These are runs of 6 systems, one row a step. Runs of the same system follow the same rule from any start.
run 1, H, 9 rows:
[[  1  -8   4  14   2   5  -8  12   4 -10  -6  -5   9 -11  -2  -4  -7  -2
    9  14 -11   2 -19   3 -11  -6]
 [  2  13  -5  -9  -9  -1  26  -3   9  -3  16  -7  -4  14   9  10   5   2
    3  10   7  -1   5  -1   2  -7]
 [ -5 -11   1 -20  -2  -3 -16  -8  -3   4   4   6   4  -8 -13  -4   2   5
    0 -23  -7   8   3  14   7   0]
 [  3  -3  -5  21  13   7  -5  17   9 -19   0   1  -1  -9   3   8  -1  -3
   -8   7  -5   8  -6 -16 -12  11]
 [  4  14  -4 -10  -4  -7  13  -8  -2  12   0  -3  -6  14   8   1   8  -6
   -9   3  26  -4  22   1  10  -9]
 [ -2 -13   7  -3   0  -2 -26   1  -7   7 -13   7   8 -20 -15 -16  -7   3
    1  -7 -11  -1 -13  15   1 -10]
 [  7   8  -2  20   3   7  18  11  14 -14  10  -8  -2   3   9  12  -6  -5
    3  26  -2   2 -16 -19 -10   1]
 [ -4   4   0 -30 -12  -7   8 -19  -3  14   9  -6   2  16  -1   0  10   1
    5 -13  15   2  20  16  18  -7]
 [ -5 -20   1   8   6   5 -27  14  -1 -15  -8   7   7 -25 -13  -6  -4   8
   -1 -13 -24   7 -15   6 -13   5]]
run 2, M (9 x 26):
[[ -2   1   9   5  -6  -9  -2   0   3 -12   5  -5  11  10  13  -9   5   4
   -5  15  11   3 -12   3  -8  15]
 [  0  12  -8  -7   0  -7   2   0   1   1 -11  -3  -7  -8 -19  -1   2  12
  -11 -12   9  -3  13  -4   8  -9]
 [  4 -14   0   6   5   8   2   1  -4  12  -2  -2   1  -4  10   8  -8 -15
   17   2 -15  10  -4  -1   7 -12]
 [ -3   8  10  -6  -4  -3  -1  -3   9 -10  14   8   7  11   5  -5   9   6
   -2  18   7 -12 -10   8  -9   8]
 [ -5   3 -11  -4  -4   3  -1   4  -4  -1  -5 -11  -6  -9 -25  -5  -6   6
   -9 -24   4   3  12  -2   1   0]
 [  7 -13   0  11   3  -4   8   1  -1   3  -2  -2   2  -2  26  11  -3  -6
   10   7 -15  17 -10  -7   4  -6]
 [  0  15   8 -12   4  -3  -7  -4  12  -4  11  19   1   6  -6  -3  11   2
  -11  15  14 -18   1   5  -2   3]
 [ -6  -8  -9   2  -4   9  -7   4 -12   8  -9 -21   1  -8 -20 -10 -14  -8
    1 -23   3  10   9   2   2   0]
 [  7  -4   6  12  -3 -13  15  -1   3  -6  -4   0   5   4  31   9   5   8
   11  19 -12   8 -17  -4   0  -5]]
run 3, C, 9 rows:
[[ -1   8   1 -13   0   0   7 -10   5   4  15   4  -4  14   2   6   6  -4
   -4   0  10  -2   9  -4   7   8]
 [ -1  -2   6   3   5  -1 -21   0  -3   4 -14  -2   7 -10 -14 -12  -2  -1
    1   0   7  -2  -3   6   4  -6]
 [  6  -7  -5  13  -2   0  11  10   0  -6   4   1  -3   1  22   5  -2  -4
   -5   7  -9   9  -4  -4 -12  -1]
 [ -1  11   2 -20  -6  -5  10 -15   5   7   8  -2   0  10  -7   3   5   5
    6   0   9  -4   6   3  15  -7]
 [ -2  -7   1  11   7   5 -18  10  -1  -6 -14  -4   5 -18 -18  -6  -6   3
    4  -4  -9   0 -10   0  -3  -3]
 [  1  -4  -6   4  -3   0  15   3   1  -9  17   3  -5  12  23  11   5  -2
   -7   0  -5   9   4  -7 -11  15]
 [ -3  11   5 -21  -2  -6  -7 -15   0  13  -3   3   1   3 -17  -7   6   4
   -1  -6  16 -10  10   9  16  -7]
 [  4 -12  -1  23   9   8 -15  18  -1  -6 -12   1   2 -19  -1  -5 -11  -8
   -2   6 -12   4 -13  -4 -13  -5]
 [  1   5  -2  -8  -8  -5  25  -8   5  -2  22  -1  -3  24  25  11   8  -2
    0   7   5   8   4  -4   0   9]]
run 4, K (9 x 26):
[[ -2  -8   5   0   2  -7 -12  -1  -1  -5  -8  -2  10  -1   7  -4   8   1
    3   1   3   6   0  10   1   0]
 [  3   7  -5   6  -5   1  10   8  -2  -2  -1   1  -6   1   2  -3  -3   1
   -8   6   2  -9   3   0 -11  -6]
 [  1  -2   0  -7   0   0   0  -7  -1   9   6   5  -5  -3  -6   3  -7  -1
   -3 -11  -7   7  -4  -8   9   4]
 [  1   0   6   5   9  -2  -8   0   7  -8  -6  -4  10   0   2   4   8   0
    9  11   5   2  -2   1   4  -1]
 [ -3   5  -6  -1  -9   6   9   5  -4  -1   6  -6  -4   7  -3  -5  -2  -2
   -5  -1   6  -8   8   6 -10   0]
 [  2  -8   2  -5  -3  -9  -3  -7  -5   9  -3   4   0  -7   2   0  -4   5
   -1 -11 -11  10  -7  -1  10  -3]
 [  2   4   2   9  12   4  -4   7   9 -12  -5   4   3  -2   1   7   8   0
    5  16   1  -7  -1  -3  -4  -3]
 [ -5   3  -5  -8  -9   6   7  -1  -5   3  14  -4  -5   9  -6  -4  -5  -5
   -8 -11   6  -2   8   1  -6  11]
 [  3  -7   6   0   1 -14  -8  -8  -3   5 -14  -1   6  -8   6  -1   0   6
    3  -3  -4  13  -7   0  13  -6]]
run 5, C (9 x 26):
[[  0   0   3   6  22   1 -20   1   0  -1 -22  17  -3 -14 -12   6   7   7
    3  -4  -7 -10   4  -8   6  -1]
 [ -2  -7  -7   5  -3  18   5  13  -1  -8  21  -1   0  12  14   0  -1 -20
   -3   7   2  -1   7   9 -23   8]
 [  1   5  10 -16 -13 -21   0 -23  -7  20  -2   0   3   6   1 -13  -5   8
   -8  -4  11   5  -7   1  19   1]
 [  7   5  -3  21  16   3  -6  18   6 -12 -25   6  -2 -18  -6   6   3   5
    5  15  -7 -14  -2  -7  -6 -19]
 [ -5  -7  -8  -5 -12  16  22   0   1   0  30 -19   0  19  11   8  -6 -17
   10  -4  -1  14   6   3  -7   8]
 [ -5   2  15 -17  -1 -23 -17 -23  -5  10 -17  11   6  -5 -12  -9   7  26
    2 -13  -3  -2  -9   3  22   5]
 [  3   1 -14  25  12  17  -1  33   3 -23  -8   7  -9 -14  -2   4   2  -4
  -10  10  -7 -15   9  -2 -30  -6]
 [ -1  -2  -1 -18 -16   4  17 -19  -5  23  33 -12  -2  25  11   1 -11 -21
   -5  -9  13  19   4  -4  11  15]
 [  2   4  19   2  15 -21 -29 -12   0   3 -38  18  11 -17 -12  -9  12  22
    8   9   0 -15 -13   3  19  -9]]
run 6, D (9 x 26):
[[  4   3   7   9   5   1   6  -6  -6  15   0  21 -12   6  12   4  -9  -3
    0  10 -14 -13 -14 -19   1  10]
 [ -7  13  12   2   5   3  -2 -11   3  -2  -6  -7   6  12 -13   1   5   7
   17   9  10 -15  -5  -7   7  17]
 [ -7 -11  -3  10  -6   2   5   0 -17   4 -16 -20   4   4   4  -2  -5   2
   18 -15  -7   6   5   1   0   7]
 [  0   1  -4  -2  -4   1  20   0  -5  -1   4  15 -12   7  13  13   5  11
    5  -4 -20 -12   3  -3  -8   2]
 [ -9   7   3  -4   2  12  -9  -2  -1  -2   5   6  -4   2 -25  -5  -3   5
   -1  -8   0 -18  -1  -4  -5  19]
 [  0 -11   3  15   9  -5  -9  -4 -12   7 -17   0   0  -3   9   1  -4  -1
    1 -10  -6  11  -2 -14   6  16]
 [  2  14   1   3   2  -5  15  -3  -3   1 -11   9  -6  12  11   7  12   9
    5  11   5 -20  10  -3   1  -4]
 [ -9   0   3  -1  -8  16  -3  -3 -10  12   2 -10   2   6 -19 -12 -13  -8
   11  -5   1 -14  -2   6  -5   7]
 [  1 -13   4   8   0  -7   4  -4  -5   0  -1   3   1   2  20   8  -2   5
    9  -4 -21  13 -15 -11   2  12]]
run 7, L (9 x 26):
[[  3  -1  -3 -10   1  -8   4  -9  -2   9   0   6  -7  -1   5   8   3   2
   -5 -12  -2   8   8  -5  14  -3]
 [  1   2   8  -2   3   6  -5  -7  -2  13  -1   5   4   6  -1  -5  -2 -12
    7  12   7 -11  -1   5   5  -3]
 [  3   2  -5  10  -7   1   9  10   2  -7   3 -11   1   1   7  -4  -5  -4
   -6   9   5   4  -4   0 -12  -3]
 [  0   3   1  -5  -3 -11   5  -5   3  -5  -6  -1   1  -5  -4   5   4  19
    5  -6  -9   3  -7  -2   8  -4]
 [ -5  -5   2  -1  10  16 -10   2   1  -1   3   6   3   0  -8   5   2  -9
   12  -1  -6  -8   4   6  -2   2]
 [  1  -5  -3   1  -4  -6  -1   4  -1  -5  10   0   1   3  13  -4   1  -4
  -15  -4   6  13   2   1  -8   9]
 [  1   8   3  -4   1 -11  -4  -7  -3   7 -15   6  -2  -5  -9  -5   1  11
   -5  -3   4  -6   0  -3  11  -5]
 [  2   0  -6   4   5  18   5   6   1   7   6  -3  -5   1  -3   6  -6 -17
    9   5  -1  -5   6  -2  -2 -10]
 [  1  -3   4  -2  -9 -14   7  -5   4  -5   8  -5   6   7  17   0   3   5
   -3   5   2  15  -9   1   1   5]]
run 8, D, 9 rows:
[[ -4  10  -1  12  14  12  -3  10   8 -18  -4   6  -1   3  -8   8  11   4
    4  11   2 -20   6  -7 -11  10]
 [ -5  -3  -2  -3  -4   1  -3 -12 -16  18  -1 -10  -3  10  -3  -8  -8 -10
   -6 -21  12   8  12  -7   8  19]
 [  5  -3   8   5  -1 -15   3  -4  -6   7 -20  18  -2  -6  16   0   3  15
    9   8 -21 -11 -14   2   2 -12]
 [ -6  14  -4  10   5  23   7  10   6 -11  10 -11   0  13 -13   3  -2 -10
    8  13  12 -18   6  -7 -15  13]
 [ -5 -11   3 -13 -10  -9  -1 -20 -14  20   2  -8   1   4   1  -3  -9   2
    3 -27  -6  21  -3  -4  19  13]
 [  2   1   2  11   8  -8   3  11   4 -18 -20  18  -1 -10   9   8  15  24
   10  13 -21 -19  -7   4 -10 -14]
 [ -7  11 -11   4   3  26   4   6  -2   0  17 -14  -8  15 -17  -1  -7 -22
   -8  -6  23  -8  21 -10 -11  22]
 [  2 -14  11 -13  -7 -25  -7 -25 -15  27 -10  13   1  -5  13  -6  -6  11
    0 -19 -17  15 -15  -1  23   1]
 [  2  14   1  25  13   6   5  21  12 -28 -17   5   2  -2   1   8  15  11
   12  33  -3 -30  -3   1 -21  -9]]
run 9, H (9 x 26):
[[ -7 -11  -2  -7 -10   7   1   0  -5  -3  13  -3   2   5   0  -2  -2  -1
    4 -13 -10   5   1  11  -9   8]
 [  1  -3  -1   4   5  -9   0   1   3 -11   0   8  -3   0  11   8   9  11
   -9  -6  -6   8   0  -9  -2  14]
 [ -1  11  -4  -1   8   3  -2  -2  -3   6  -7   4  -9   1 -11   2   3  -1
   -6  -7  11 -11  16  -9   5   3]
 [  3  -9   3  10  -1   2 -10   2 -11  12  -9  -1   2  -4   6 -12 -10 -13
   -3   2   1   2  -4   3  -3  -3]
 [  3   7   8   6   0  -6   6  -2   6  -4  -5   1   5   5   8   2   5   8
    9  20   1  -8 -12  -1   0  -3]
 [ -6   5  -3 -12 -11   7  10  -4  -2   5   7  -8  -3   4 -16  -1  -5   4
    9  -9  -3  -8   2   5   2  -4]
 [ -1 -17   0   2   2   0  -5   1  -2  -2   6   3   2  -3  11   4  -2  -3
    2 -10 -16  17  -6  -1  -2   8]
 [ -2  10  -1   1  10  -2   1   0   7 -13  -1   6  -3   8   3  10  16   7
   -2   5   8  -9  11  -7  -1  10]
 [ -2   1  -6  -2  -7   2  -3   1 -14  14  -6  -3  -7  -3 -11 -13  -9  -5
  -11 -14   7  -4  11   3  -2  -3]]
run 10, L:
[[  2   6  -7  -4   3   8  -2   1   0   8   5  -3  -6   0 -13  -3  -5 -13
  -13  -6  16   0  14  -3   2   0]
 [  8  -1   0   5  -1 -10   8  -5  -3  12  -7  -6   0   0  15   2  -5  -7
   -1   5   5  13  -2  -7  12  -9]
 [  0   9   6   0  -2   0   8  -2   3  -1  -4   4   2   6   2   2   6   6
   13  17   0 -18  -4   6  -1 -11]
 [ -4  -5  -5  -1 -10   9   4   9   3 -10  12 -14   5  -2  -8  -3  -7   0
    5  -2  -6   5  -7   9 -12  -1]
 [  1  -8   3   2   8 -10 -11  -1   5  -9  -4   8   3  -9   5   5   7  11
   -4  -6 -10  12  -8  -7   4   8]
 [ -4   6  -2  -8   9   8  -7   0  -1   1  -1  10  -4   4 -10   2  10  -3
   -2  -5   9 -15  19   4  -1   2]
 [  3  -7  -5  -1  -9   0   2   0  -8  13   7  -9  -1   0   7  -8 -13 -15
  -11  -7   6  15   2   1   1  -3]
 [  8   8   8   6   5 -13   3  -6   3   5 -12   9  -2  -2   9   3   2   8
   -1  16   0  -6 -12 -11  10  -6]
 [ -5   9  -5  -3  -3  16  10   6   5  -6   7 -12   0   7 -15   2   1  -3
   13   6   5 -15   8   8  -7  -7]]
run 11, M (9 x 26):
[[  1 -10  -7  10   1   8  -2  14  -2  -5   0  -8   2  -5   6   0  -3 -12
   -2  -3  -2  11   5   2 -10  -2]
 [  5   7   4  -3  -7 -14   8  -7   0   5   5   6  -2   7  15  -4   2   3
  -12   8   8   1  -5  -2   2   1]
 [ -1   4   1  -2   8   4 -13  -3   1   5  -8   3  -1 -11 -23  -3  -5   1
   -1  -5   2  -6  -1  -5   9  -3]
 [ -1  -7  -1  10  -1   8   7   4  -1  -3  -1 -16   7   6  11   5   0  -9
   18   7   0   7   2   3  -3  -3]
 [ -1   7   4 -16 -10 -13   5  -7   2  -3   7  13  -1   5   3  -3  10  16
   -7   1  -1  -8  -2  10  -1  -2]
 [ -1  -3  -7   5   6  13  -8   9  -1   0  -2  -1  -6 -16 -21   0 -12  -5
   -4 -12  -8   2  -1  -7  -2  -1]
 [  3  -5   2   7  -1  -3  11  -3   1  -1   8  -9   5  13  26   7   2  -9
    5  11   4  14  -2  -5   0   7]
 [ -1   9   6 -16   1 -13 -13  -8   3  -1  -3  16   0  -3 -11  -7  11  15
  -13  -2   9 -11   3   7   6  -1]
 [  1  -7 -10  15   5  17  -3  14  -6   4 -10 -16  -1 -13 -11   0 -14 -16
    8  -6  -4   5   4  -3  -3 -11]]
run 12, K:
[[ -2   9   6   8  -3   5   7   3  -6   3  -9  11  -3   6  -1  -5  -2   7
   11  16  -9 -31  -9   4 -12  -4]
 [ -7  -9   1   3  -3  12   3  -6 -11  10  11   1  -5   8   0   1 -13  -5
    8 -14 -16   2  -8 -11  -3  24]
 [ -1  -5   6   8  14  -9  -6  -8  -7   3 -21   3   5   8  17   8  16   3
   15   0   2   0  10  -4  11   7]
 [ -4  10  -2   9   0  14  -2   7 -11   7  -9   4  -6   5 -12 -12  -5  -7
   -2   5  10 -29  10   3 -15   2]
 [  2 -14   7  -3  -6   0  -2 -12 -12  23   9   7  -2   4  13  -6 -15 -14
   -1  -6 -10  11 -12  -3   6   9]
 [  2   9  11   9  11  -7   4  -7   5  -3 -18   4   5   8   9  10  13  11
   19  21   1 -15  -4  -7   8  -2]
 [-11   5  -5   3  -8  24   6   6 -11   5   6 -11  -6   9 -20  -8 -13  -9
    6  -9   1 -17   7   2 -15  12]
 [  1 -22   6  -4   0 -11  -7 -14 -13  15  -5   8   5   2  26   2   3  -4
    7 -13 -14  19  -2   5  11   3]
 [  2  17   5  15  12  -2   1   7   3 -11 -20  12  -3   2  -1   2  13  12
    5  23   5 -32   1  -4  -9  -3]]

Which system made each of these runs?
run 13 (2 x 26):
[[  4  -2  -3  -2   7   2  -3  -4   3   8   5  -3  -1  -2   2   6  -2 -14
   -5  -3   8  15   5  -8  12  -2]
 [  2  -5   7  -3   6  -4 -11  -2   7  -4  -2   7   9  -2   6   1  10   0
    6  10  -1   1  -5   9   3  -6]]
 => C
run 14, 2 rows:
[[  3   4   3  -7  -1  -1  -1   1  10  -6   7   4   4  -3  -2   0   3   1
    1  13   1  -3  -7   8  -1 -11]
 [ -1   3  -3  -7  -7   2   3   1   7  -4  13  -9   1  -3 -11  -2  -6   0
   -4  -3   2   7  -4   2  -1  -2]]
 => H
run 15 (2 x 26):
[[ -4  -2  -4   1   4   5 -13   6   4  -8  -1 -10   4 -13 -22  -3  -5   0
   -4 -11   2  10   0  -4   2   3]
 [  3  -9  -1   2   8  -5  -4   1   2  -7   7  11  -1   1  20   9   9  -2
  -10  -3  -3  14   4  -6  -2  11]]
 => C
run 16:
[[ -2   4  -5   3  -2  -3   4   9   2 -16   0   3  -3   0   0   1   7  11
   -9  -2  -1  -5   5   0 -12   5]
 [  1  -3  -6   0   1  -1  -4   2  -2   3   1   0  -6  -7  -5  -1  -7  -2
  -15 -14   1  11   3  -9   2   5]]
 => K
run 17, 2 rows:
[[ -3  -3  -8  -9  -5   1  -4   5  -5   2   7  15 -12 -10 -12  -5  -6   6
  -19 -21 -13  -3   3   2  -8   3]
 [  5   3   3  -4  11   2  -8 -11   4  13   8   9  -5  -2  -5   5  -6 -12
   -9  -2   6   9  -1 -18  16   7]]
 => L
run 18:
[[  2  -4   2   0   6  -1  -6  -3  -6   8 -10   5   2   3  10   0   7  -8
    4   2   6  -2  13   6   5  -7]
 [  0   1   4   1 -10  -1   4   1  -3   2   4   1   2   7   7  -9  -2  -2
   -1  10   3  -8  -4   9  -9  -1]]
 => D
run 19:
[[  3  -6   4   5  -5 -12 -11   2  -4   0  -6  -4   8  -6   8 -15  -3  -1
  -15   1   8  13  -7   5  -2   1]
 [  7  14  -1   7   2  -6   6   2   5   1 -11  -6  -2  -5  -6  -1  -3   2
   -3  13  11  -5  -3  -9   7 -14]]
 => M
run 20 (2 x 26):
[[  1  -6   5  -7   5   6  -6  -3   0   9   0  12   2  -1   4   2   2  -8
   13   7  -8  -8   0  12   3 -14]
 [ -5   2   7   1  -6   0   2  -1  -1  -7   6   5   3   8   2  -5   1   7
    2   6  -4 -12 -11   3 -11  14]]
 => K
run 21 (2 x 26):
[[  3   3  -8   4   0  10   0   6  -7  12   3   1 -11  -2  -6  -6 -12 -17
  -17  -5   9  -3  10  -7  -5   0]
 [  7   7   1   0  -4 -13  15 -10   2  10   0  -4  -3   4  11   5  -4   1
   -4   6   5  10  -5 -14  14  -3]]
 => L
run 22 (2 x 26):
[[ -5  -9  13   0  -8 -17 -11 -12 -12   5  -6   5   7   4  10 -14   0  12
   -7  -9  -3   6 -13   2   1  23]
 [  3  12  -6  19  16   3  -3  15   5 -13 -21   0  -6 -11 -11   6   6   6
   -3   8   5 -13   8 -14  -4  -6]]
 => M
run 23, 2 rows:
[[  4  13  -5  -4  -8  -7  19  -2   4   0   4 -11  -1  14  12   2   8  -4
   -6  10  24   2  17   2   4  -9]
 [  0  -6   6 -15  -4  -7 -12 -11  -6  17  -7  11   0 -13 -13  -9  -7   7
    2 -13 -13  -1 -10   8  14 -12]]
 => M
run 24, 2 rows:
[[  4   9   3   3   9   3   3  -5   8   4  -2  -2   0  -1  -6   9  -3  -3
   10  10   1  -3  -6 -13  11  -4]
 [ -6  -4   3 -11  -1   6  -4  -5   2  -2   6  -5   8   7  -3   1   7  -2
   12  -2   4   0   6  13   3   0]]
 => M
run 25, 2 rows:
[[  0   5   0 -15 -17 -15  18  -9   6  -3   9 -17   8  11  10   2   6   9
    6   2   9  12   2  11   9 -10]
 [ -2   2  -7   1  -6   0   3  11   3 -11 -12  -8   0 -17 -20   0  -3  18
    8  -7 -14  -5  -5   7  -3 -19]]
 => K
run 26, 2 rows:
[[ -2 -13  -6  -5  -4  -8   4  -4  -7   0   0  -5   0   3  15   6   6   3
    0 -22  -4  21  14   2   6   4]
 [  0   0  12  -4   4  -3 -13 -10  -8  16  -9  22  -1   2   2  -9   2   1
    1   5  -3 -19  -5   5   3   2]]
 => L
run 27:
[[  1   9   1  -4  -1  -9  12  -6   4  -2  -2   0  -2   6   5   6   8  10
    5   6   3  -5   2  -1   5  -5]
 [ -3  -2  -4   1   0  10  -3   5  -1  -1  -4 -11   1  -7 -17  -1  -5  -1
    8  -7  -2  -2   4   4  -1  -7]]
 => C
run 28:
[[  2   1   3  15   9  -1   0   1   2  -4  -5  -6   3   2   9   5   0  -4
    3   8   4   7  -6 -16   2  12]
 [ -2   7  -1  -5  -2   0   6  -4  -5   5 -10  -5  -1   8  -1  -1   8   2
    9  -1  10 -12  15   8   4  -8]]
 => H
run 29, 2 rows:
[[ -3  -1   1   7   4   5   3  -7  -9   8  -6  -4  -4   7   0   5  -4  -2
    9  -7  -4  -1   1 -14   5  14]
 [ -5  -1   5   2   3   3  -4  -2  -9   3  -9   8   1   8   5  -1   8   3
   10   0  -3 -14   7   6  -4   6]]
 => C
run 30:
[[  1   7   4   1   4  -9  10  -9  -6   6 -11  13  -6  11  14   8  11  10
    8   5  -4 -15   5  -6   5   1]
 [ -6   3  -3   2  -4  18   2   6  -7   5  -3 -10  -1   2 -17  -8  -8  -8
   12   0   2 -19   6  11  -9  -8]]
 => C
run 31 (2 x 26):
[[ 4  1 -4  2  7 -3  0  3  8 -7 -3 -5  0 -9 -2  8  3  2  1  0  0 11  1 -6
   6 -9]
 [-2 -5 -2 -8  2  5 -2  1  7 -8 11  0  4  0  0  7  6 -3  4 -4 -3  8  4  6
   1 -1]]
 => C
run 32, 2 rows:
[[  3  -3 -12  20  -4   2   6  20 -12  -3 -11  -2  -8  -4  14  -8  -4  -8
  -17  -2   3  -2  12   1 -22  -4]
 [  6   5   3 -13  -3  -1  14 -18  -2  26  13   5  -8  11   9   6  -7 -13
    4   3   2   2   0  -8  18  -6]]
 => C
run 33, 2 rows:
[[  0   3   0  -9   0   2  -6  -6   0   8   1  -4   2   3  -6  -5   1  -9
   -3   0  16   1  11   7   8  -6]
 [  3 -10   3   3  -5  -5  -3   2  -3   2  -2   0   6  -5  12  -7  -3  -3
    2   6  -7   7 -10  10  -3 -10]]
 => D
